rotation steps, each row followed by its count of steps:
The counts run from 0 to 303.
[ 77 122  67 103 126 137 131 132  92 130 141 131 111  87 121  94 178 150
 111 120 162 106 123 140 126 131 143 145 132 125 123 129 103  84 198  71
 111 125 126 101  93 135 127 152  95 117 150 110 108  60 179  95 128 155
 117 126 158 134 137 129 125  86 115]
254
[130 122  76 133 155 134 142 137 160 146 129 134 132  92 118 141 161  82
 152 147 122  72 201 139 108 128 124 167 124 138 156 143 112  85 163 106
 144 133 130 119  80 113  95 129  94 148 127  73 109 108 152 125 119 133
 155 156 161 116 152  88 125 117  80]
55
[146 117 165 123 175 125 105 129 120  99 100 121 120 148 127 102  85 161
 151 135 107 102 128 133  86 100 158 106  80 147 121 109 173 139  61 158
 141 101 161  96 119 161 153 116 176 181 127 121 109 150 114 167 125 119
 160 106 125 113 150 127 138 171  80]
290
[113 116 112 122 130 145 145  55 161 189 119 103 109  82 148 111 135 102
  96 125  76 114 130  99 116 139 140 139 140 143 129 129 121 139 111 160
  90  98 155  87 105 157 122 173 145 112 125  83 114 122 145 188 120 107
 115 134 117 131 149 143 153 175  94]
223
[133 143 115 106 166 158  92 132  91  89 130 135 111 113 155 107 141 163
 142  92 135  94 166 147  81  77 146 133  83  80  99  98 168 125 109 117
 148  90 106 118 100 122 126  85 123 175 117 146 124 114 154 155 129 140
 183 155 150 146 120 119 150 143 156]
45
[120  99 153 124 147 123 113 119  90 123 157 110 119 127 157 109 122 194
 123 106 115 170 131 130 101 109 160 123  96 120  80 104 193 161 108 166
 103  83 149 110 173 170 176 135 146 167 148 169 151 137 118 119 139 135
 126 112 111 150 106 142 172 151 136]
236
[104 103 138 118 168 130 116 120 104 119 117 137 137 139 145  92  82 184
 134 134 130 137 119 120  88 107 178 114  87 137 119 140 155 156 121 170
 123 108 161  66 166 154 185 166 144 164 147  99  86 143 145 111 129 128
 126 108 134 122 149 145 143 127  77]
152
[107 168  96 116 120 149  96 123 109 128 155  93 101 101 124 102 160 143
 101  85 121 126  97 108  98 122 141 144 147  91  78 102 119 116 126 100
  94 129 101 124 118 133 127 174 145 116 162 170 137  92 166 146 112 122
 131 144 102 165 116 182 166 172 165]
176
[129 154 125 113 158 158  99 162  96  60  97 163 137 144 130 108  88 163
 162 116 157  74 144 136  89  97 129 115  91  96 122 116 149 121 110 115
 172 126 110  99 106 116 148  73 131 168 119 134  93 119 152 137 135 138
 169 132 159 119 117 144 130 134 147]
198
[107 123 109 110 176 154 133  59 146 178 118 128  95 121 150  95 164 135
 137 152  96 111 125 126  99 100 162 153  66 121 146 172 119 130 155 133
 107 101 159 108 118 119 167 131 115 111 127  93 121 126 180 158 146 141
 135 154 162 142 149  87 120 121 102]
300
[ 97 165  62 117 105 147 120 138 138 136 122 123 133  92 115 122 162  93
 122 115 146  72 126 122 117 142  98 147 163 106 126 136  74  85 175  78
 132 169  99 123  92 109 106 146 101  90 144 118 108  82 186 124 118 135
 110 150 144 132 129 153 114 125 144]
262
[146 131 110 143 129 116 127 111 151 146 165  88  93 110 124 142 213  91
 157 131 106  93 171 165 122 117 106 160 117 132 110 110 135  85 127  87
 129 125 124 166  80 123  83 101 107 122 130 145 182 102 141 157 120 138
 161 158 138 145 145  95 132 168 159]
40
[130 146 104 115 153 146  82 174  88  84 134 127 109 112 115 118 122 148
 154  96 139  70 143 140  83 110 139 131 117 118 102  81 138  87 103  89
 149 116 111 116 102 138 103 115 151 179 146 146 112  84 159 146 120 133
 173 133 130 124 144 156 139 179 128]
191
[ 89 140  96 110 159 154 113  92 141 166 140 116 109 115 150  96 126 140
 113 124 107 130  81  81  89 118 169 138 108  90 129 162  93 137 170 130
  96 127 129  98 158 114 173 189 120 106 165 115 113 128 191 130 117 115
 108 152 141 158 137 148 132 128 113]
161
[128 117 100 104 147 135 138 112 125 142 132 136 101  95 145 126 192 117
 156 125 135  81 186 165 125 105 130 150  87 130 119 124 149  97 147 103
 149  93 139 125  69 130 105  73  88 154 109 113 137  85 157 151 138 157
 153 152 163 145 134  87 125 121 137]
47
[111 178 106 112 150 185 108 127  88  68 106 148 114 118 129  69 111 164
  80 127 149  91 121 136  99  99 139 123 134  75 113 103 127 125 133 103
 138 134 103 104  85 133 150 135 135 110 134 146  98 109 145 137 122 130
 160 165 154 147  98 133 126 104 164]
114
[120  96 132 138 159 116 187  74 172 156 129 138 138 150 132 105 173 126
 133 183 112 136 141 154 136 117 133 125  91 153 153 170 135 132 165 152
 111 138 177 128 121 126 166 123  94  95 129 114 159 177 121 115 138 142
 108 141 161 128 123  57 114  84 124]
302
[153 118 111 157 154 123 154 173 172 111 133 146 174 148 120 150 121  92
 164 172 131 101 203 147 113 124  97 127 135 154 157 149 132 112 148 143
 157 165 130 130 120 106 117 114  94 139 141  97 139 174 120  81 114 131
 141 151 155 117 112  79 116  87 112]
57
[130 172  90 114 126 178 117 120 129 114 114 116 119  69 117 100 138  76
  87 111 118  64 159 115 113 138 119 140 179 109 115 105 107 101  98 110
 130 126 103 111  66 127  87 143 136 128 116 104 101  99 162 179 112 109
 153 162 137 133 127 135 139 160 126]
123
[126  97 135 160 125  90 158 157 107 109 153 116 143 168  89 102 166 142
 144 172 149 146 117 179 129 137 121 116 112 152 128 107 136  82 162  77
 127 172 161 153 108 152 143 136 109  96 159 166 174 136 106  71 117 152
 123 120 138 124 131  86  95 109 127]
103
[130 103 117 132 117 129 157  59 184 200 121  87 110  97 136 126 156  79
 108 144  76 126 143 107 122 151 113 150 153 161 139 143 122 130 121 162
  92 114 168 104 113 160 110 155 127 107 125  93 146 130 144 165 117 117
 100 139 119 119 143 118 155 173  86]
224
[154 122 169 166 120 114 144 146 118  86 146 100 135 156 108 107 143 141
 107 143 136 142 136 169 123 127 108 107 148 138  98  71 179 123  79 116
 122 146 140 160 111 168 115 111 148 120 152 191 178 148  67 137 110 126
 145 128 106 131 109 103 153 153 164]
35
[163 140 151 156  77 106 149 179 124  75  95 131 165 137  93 121  88 115
 119 130 148 113 129 146 127 169  71  98 183 146 129 101 145 121  63 138
 160 162 124 116 103 167 112 103 147 123 136 151 121 136  86 129 119 120
 105 110 113  98 100 155 134 150 160]
273
[130 175 102 124 140 174 106 139 102  87 108 116 120  86 122  89 104 112
  69 117 125  75 141 119  97 122 123 131 177  99 107  90 124 118 100 118
 140 126 108  97  71 141  90 154 155 142 135 113  95 102 141 175 106 103
 165 168 122 135 102 148 152 154 132]
122
[116 149 116 140 100 133 156  76 169 163 130  96 114 127 114 114 186  91
 124 149 114 122  73 140 137 146  90 140 137 123 130 139  93 117 148  94
  98 165 138 159  96 139 130 137 122  38 147 157 181 123 147 152 119 123
  89 139 128 140 130 116 107 157 173]
25
[120 111  95 150 107 100 153 169 118 116 160 131 158 127  88 112 172 114
 119 158 172 137 134 162 143 154 108 128 163 157 130 122 113  79 192  74
 134 180 135 135 100 140 121 147  83  90 162 126 148 104 130  65 110 150
  96 121 150 120 115  99 110  83 136]
256
[105 136 110 124  92 117 156  65 189 206 121 112 119  99 148 145 161 104
 145  96 109 127 126  87 132 150  99 144 136 134 132 171 103 145 143 166
 101 119 139 111 149 125 129 127 108  95 119 103 131 112 174 151 141 132
  56 130 130 130 135 165 146 156 133]
78
[136 163 113 117 114 147  92 131 131 122  95 115 112  93 115 118 109 104
 133  96 117  60 112 124 102 135 106 127 156 119 121 105 117 108  81 115
 141 126 120  96  95 144  92 125 149 143 115 120  86  86 158 197 130 112
 137 127 112 110 151 187 145 205 119]
276
[109 113 110 101 161 140 116  90 165 171 116 134 106 117 162 140 136 137
 181 120 103 100 150 106  88  98 159 142  61 128 136 169 136 133 133 159
 121  87 147  93 152 120 154 111 115 168 108  76 100 121 185 154 145 140
 128 127 148 126 157 141 144 156  88]
146
[ 92  85 101 121 157 121 132  88 132 179 133 112 117 107 134 105 145 145
 137 141 102 126 115 109 106 126 172 142  92 161 134 161 110 124 165 133
 107 103 161  76 132 143 155 180 119 134 135  71 100 110 175 126 120 146
 100 120 149 116 169 128 135 125  54]
154
[171 133 159 154 134 113 147 159 142  94 154 112 139 160 116 141 161 124
 169 139 132 123 186 178 118 115  97 130 117 120 117 101 169 110  97 121
 142 145 115 168 105 131 109  71 118 137 139 179 196 158  95 118 122 142
 160 152 135 140 101  85 129 129 176]
42
